Each row has a name. After each piece below comes the name of the row it's from, unless a question asks for something else. Each question is about the rows just above it. Places in a row count from 0.

-364, 79, 111, 120, 504, 56, 530, 129, 63, 294, -8, -692, -84, -55  J_928
-26, 121, -188, -561, -322, -374, 208, 487, -51, -156, 30, 319, 320, -10  J_455
102, 3, 253, 448, -136, 512, -8, -640, -186, 314, -505, 386, -348, 359  J_821
-174, 261, 207, -294, -164, -4, -83, 151, 595, -758, 117, -483, 38, -98  J_513
840, 411, -207, 70, -386, -15, 124, -282, -250, 102, -238, -285, -57, 119  J_403
-102, -222, -244, 60, 89, -27, -606, -18, 81, -422, 317, 149, -72, -120  J_427
491, -545, -271, -97, 50, -437, -260, 252, 167, 276, -254, 298, 773, -157  J_381
159, 61, -530, 121, -311, -193, 38, 156, 2, 266, 264, 355, -212, -117  J_543
-77, -221, -363, -244, -201, -221, -168, 339, -128, 34, 81, 807, 254, -251  J_982
-190, 185, -74, 109, -209, 102, 353, 92, 150, 324, 39, 476, -149, 24  J_285
Changed J_455: -26, 121, -188, -561, -322, -374, 208, 487, -50, -156, 30, 319, 320, -10. Place and old value:  8, -51
Where does -26, 121, -188, -561, -322, -374, 209, 487, -51, -156, 30, 319, 320, -10 differ from J_455, and what was there?  6, 208

-275, 54, -213, 33, -291, 20, -9, -177, 98, 387, 42, 284, 38, -5, -295, -261, 3, 116, 140, -314, -269, -205, 59, -221, 349, 85, 8, 78, 332 : J_264
210, -255, -669, 137, 144, -178, 153, 167, 350, -62, -253, 661, -319, -275, 201, 214, 134, 174, -193, 119, 282, 110, 133, -500, -321, 181, -268, -229, -207 : J_141
184, 276, 275, -236, 266, 188, -206, 149, -116, -286, 169, -349, 270, 301, 219, 133, -205, -237, -183, 297, 146, 166, -314, 290, -304, -281, 326, 181, -240 : J_282
182, -185, 653, 228, 168, -187, 239, -217, -199, -234, -237, 295, -179, -168, -408, -187, 101, 251, -20, 232, 130, 117, 233, 435, -131, 73, -241, -188, -174 : J_779
175, 270, 325, -248, 319, 203, -207, 129, -174, -273, 223, -373, 289, 301, 264, 165, -163, -280, -152, 294, 222, 153, -231, 273, -286, -261, 352, 219, -308 : J_147
-93, -190, 640, 283, -164, -190, 361, -103, -334, 81, -188, -657, -319, -270, -183, -142, 244, 343, 252, -90, -248, -74, 297, 458, 338, 149, -293, -142, 153 : J_563
-275, 54, -213, 33, -291, 20, -9, -177, 98, 387, 42, 284, 38, -5, -295, -261, 3, 116, 140, -314, -269, -205, 59, -221, 349, 85, 8, 78, 267 : J_33
213, -290, -246, 223, 251, -245, 220, 110, 36, -240, -199, 263, -215, -248, 275, 268, 130, 197, -169, 145, 260, 213, 233, -193, -328, 242, -291, -229, -238 : J_170
-237, 134, -207, -97, -287, 103, -133, -121, 122, 277, 107, 242, 84, 88, -257, -188, -123, -95, 167, -318, -175, -125, -64, -133, 315, -65, 66, 92, 322 : J_223
-185, -99, 446, 248, -298, -198, 238, -187, -199, 295, -168, -408, -237, -217, -234, -179, 108, 208, 284, -251, -275, -168, 248, 228, 429, 153, -304, -136, 272 : J_13
-207, 346, 113, -285, -163, 302, -203, -95, -19, 144, 259, -127, 365, 322, -225, -230, -203, -288, 134, -117, -191, -160, -270, 87, 271, -253, 363, 244, 218 : J_21
Changed J_13: -185, -99, 446, 248, -298, -197, 238, -187, -199, 295, -168, -408, -237, -217, -234, -179, 108, 208, 284, -251, -275, -168, 248, 228, 429, 153, -304, -136, 272. Place and old value:  5, -198
One entry of J_170 was changed: 212, -290, -246, 223, 251, -245, 220, 110, 36, -240, -199, 263, -215, -248, 275, 268, 130, 197, -169, 145, 260, 213, 233, -193, -328, 242, -291, -229, -238. Where, and from what?  0, 213
-179, -234, -217, -237, -408, -168, 295, -199, -187 is which row, read backwards?  J_13

